Each path below is one point turned by a fixed rotation once a step. After each direction that follows a path, write how fast that rotation turns it, in degrees each step (0 if it stays still).
Each turn is a multiple of 5 degrees from 10 to 175, or 0.
Each row of a path follows its step; steps can be skipped.
Path 1:
step 0: 2 -3 -2 -2 8 17 1 7 -12 0 5 4 -2 12 -16 -3 0 -10 2 8 -4 4 -2 -11 -5 0 18
 2 2 -4 10 -2 -2 4 -7 5 -11 -3 -5 -2 2 -6 0 12 -11 1 -2 2 2 5 14 -1 1 -3
 0 -3 10 10 -6 4 2 -2 0 -4 3 11 0 -2 -14 6 -3 -5 -3 2 4 0 1 2 -2 2 -12 5
 8 4
step 6: 4 0 -2 -11 0 8 3 -5 7 0 13 7 2 9 -12 5 -8 0 -14 3 1 2 -8 1 3 14 8 4 -1
 -1 2 -1 -8 -1 9 -3 4 -11 -12 -8 3 -6 -4 10 1 -5 8 2 6 -8 -1 -10 5 -13 1
 -5 1 0 -7 -5 -9 -1 -2 -9 0 3 -9 -2 -8 6 -3 0 3 -2 7 -11 7 -4 1 6 -8 2
 -4 -14
step 9: -2 4 -11 2 -2 15 1 8 -3 2 8 9 2 0 -15 -3 -4 -8 -12 1 -4 -8 -6 -4 -4 3 8
 3 6 3 -5 -1 -14 1 4 -4 -4 6 -13 -8 2 8 2 9 2 -10 10 1 10 10 -2 9 7 -2
 -3 0 -1 3 2 -14 -4 9 2 2 5 7 -4 2 8 -4 -4 -6 -10 -3 0 0 -6 -7 -7 11 4
 -7 -1 5
step 11: -8 6 -8 -1 -2 -5 -3 3 6 11 10 -5 -2 -5 -12 -6 -8 -6 7 -4 1 -10 -3 2 -6 9
 4 17 -4 -3 -5 -11 -12 0 3 -2 -6 1 1 3 -6 3 2 5 -4 -7 4 1 1 0 7 8 -9 -6
 -14 6 -5 2 6 -1 3 -11 -4 2 12 12 -5 5 -9 3 -4 -16 6 5 0 3 7 1 -6 10 -1
 0 1 -4
step 19: -1 2 -12 -13 6 -3 5 3 4 -1 13 -9 1 13 -2 -4 -5 1 2 -12 -3 6 8 -3 -4 13
 -6 4 7 4 4 -1 -5 -3 5 -3 -14 4 -7 -4 5 -6 -6 6 -3 -3 3 5 4 10 6 0 0 -12
 4 2 -3 -8 1 -3 9 -9 9 -6 0 14 -4 3 -7 7 -3 -12 12 3 6 -3 12 1 -7 5 -7
 -2 -5 4
step 20: 8 -10 4 -6 3 -1 5 2 -4 8 16 5 3 3 -2 3 -7 6 -9 -2 -5 2 3 4 -8 5 -6 7 3 2
 6 -8 -5 2 -2 2 -14 1 -6 -6 2 -3 3 -2 -4 -13 3 6 0 1 -6 3 0 7 -11 -14 -3
 1 1 -5 -10 -2 -3 -2 9 5 -5 -4 2 0 -5 -16 13 8 16 -15 -2 -1 0 -3 -13 6 2
 2
step 25: -3 4 0 -1 1 7 4 -2 -7 1 13 4 5 -3 -13 -2 1 -5 -5 -6 1 -3 -9 -18 5 9 8 1
 7 0 5 -7 -8 7 -5 0 -6 6 -13 -1 -1 5 2 11 2 -6 1 0 9 12 -1 6 9 -7 -9 6
 13 6 7 0 1 -2 4 9 1 9 -8 -5 6 11 -13 -3 9 0 3 5 4 -7 -3 8 9 -6 -3 -5
step 34: -1 0 0 -10 18 -2 0 5 -11 -1 -3 9 1 5 -7 -7 -16 -3 -2 -4 -1 0 0 3 -6 3 2
 4 6 6 3 -2 -2 -4 8 11 -14 0 -2 -3 -3 -5 -2 3 0 -11 1 3 16 5 12 12 -1 -3
 -1 -3 -9 -5 3 -2 7 -3 5 -4 -2 13 -10 0 3 -8 -7 -19 4 5 1 3 4 -2 -4 6 5
 0 1 12
Directions:
0 -1 1 -1 -1 -2 0 -1 -4 -1 3 2 -1 1 0 0 1 2 2 2 0 1 1 -2 1 -3 -2 0 0 0 2
 1 1 0 -3 -2 -1 1 4 0 0 -2 1 1 2 -1 -1 1 1 3 -2 1 1 1 -3 0 2 0 1 -1 -1 1
 -2 2 0 0 0 0 -2 0 1 1 -2 1 2 -1 0 1 2 0 1 -1 1 -2 => 140
-1 -2 0 2 2 1 -2 0 0 -1 -2 -1 1 3 -1 0 0 0 1 0 -2 2 2 1 -3 -1 0 0 -4 -1
 -2 0 3 -4 -1 1 -2 -1 2 -2 1 1 -2 0 1 1 1 0 -1 1 3 1 0 0 0 1 0 0 1 2 1 0
 -1 1 0 -1 0 0 2 -1 1 -4 0 1 2 1 -1 0 1 3 1 1 -1 -1 => 20
2 0 4 1 -2 -1 2 1 1 2 1 -2 2 0 -1 3 -1 1 1 0 1 2 0 1 -3 0 1 -1 0 1 3 0 4
 0 1 1 2 0 0 3 -3 1 0 2 0 -1 2 -1 -2 1 0 0 3 1 -1 0 -2 -1 0 0 0 1 1 2 2
 0 0 0 1 1 0 -1 0 0 -1 -1 -3 -1 -2 -1 -1 -2 -2 -2 => 170
-2 2 0 2 4 -2 1 3 1 -1 3 -3 1 -1 -1 -2 -1 -2 0 0 0 3 -1 -3 2 -2 1 0 0 3
 -2 2 0 0 0 1 -1 -1 1 2 0 1 -2 2 0 0 1 -3 2 1 1 1 0 0 0 1 2 1 0 0 -2 3 1
 0 1 1 -1 -1 1 -1 1 0 -1 2 -1 0 0 -1 0 -1 0 -1 0 4 => 45
0 2 -1 1 0 -1 2 -4 1 -1 -1 -1 1 0 0 0 2 3 1 -1 2 -1 1 1 1 1 -4 -3 -3 -1
 -1 -2 1 1 2 2 -1 3 0 2 2 2 0 1 0 0 1 1 0 1 0 1 0 -2 2 2 2 3 0 0 0 0 2
 -1 -3 1 1 -1 -2 0 -2 1 0 2 0 -1 -1 -1 0 1 0 -1 0 2 => 125
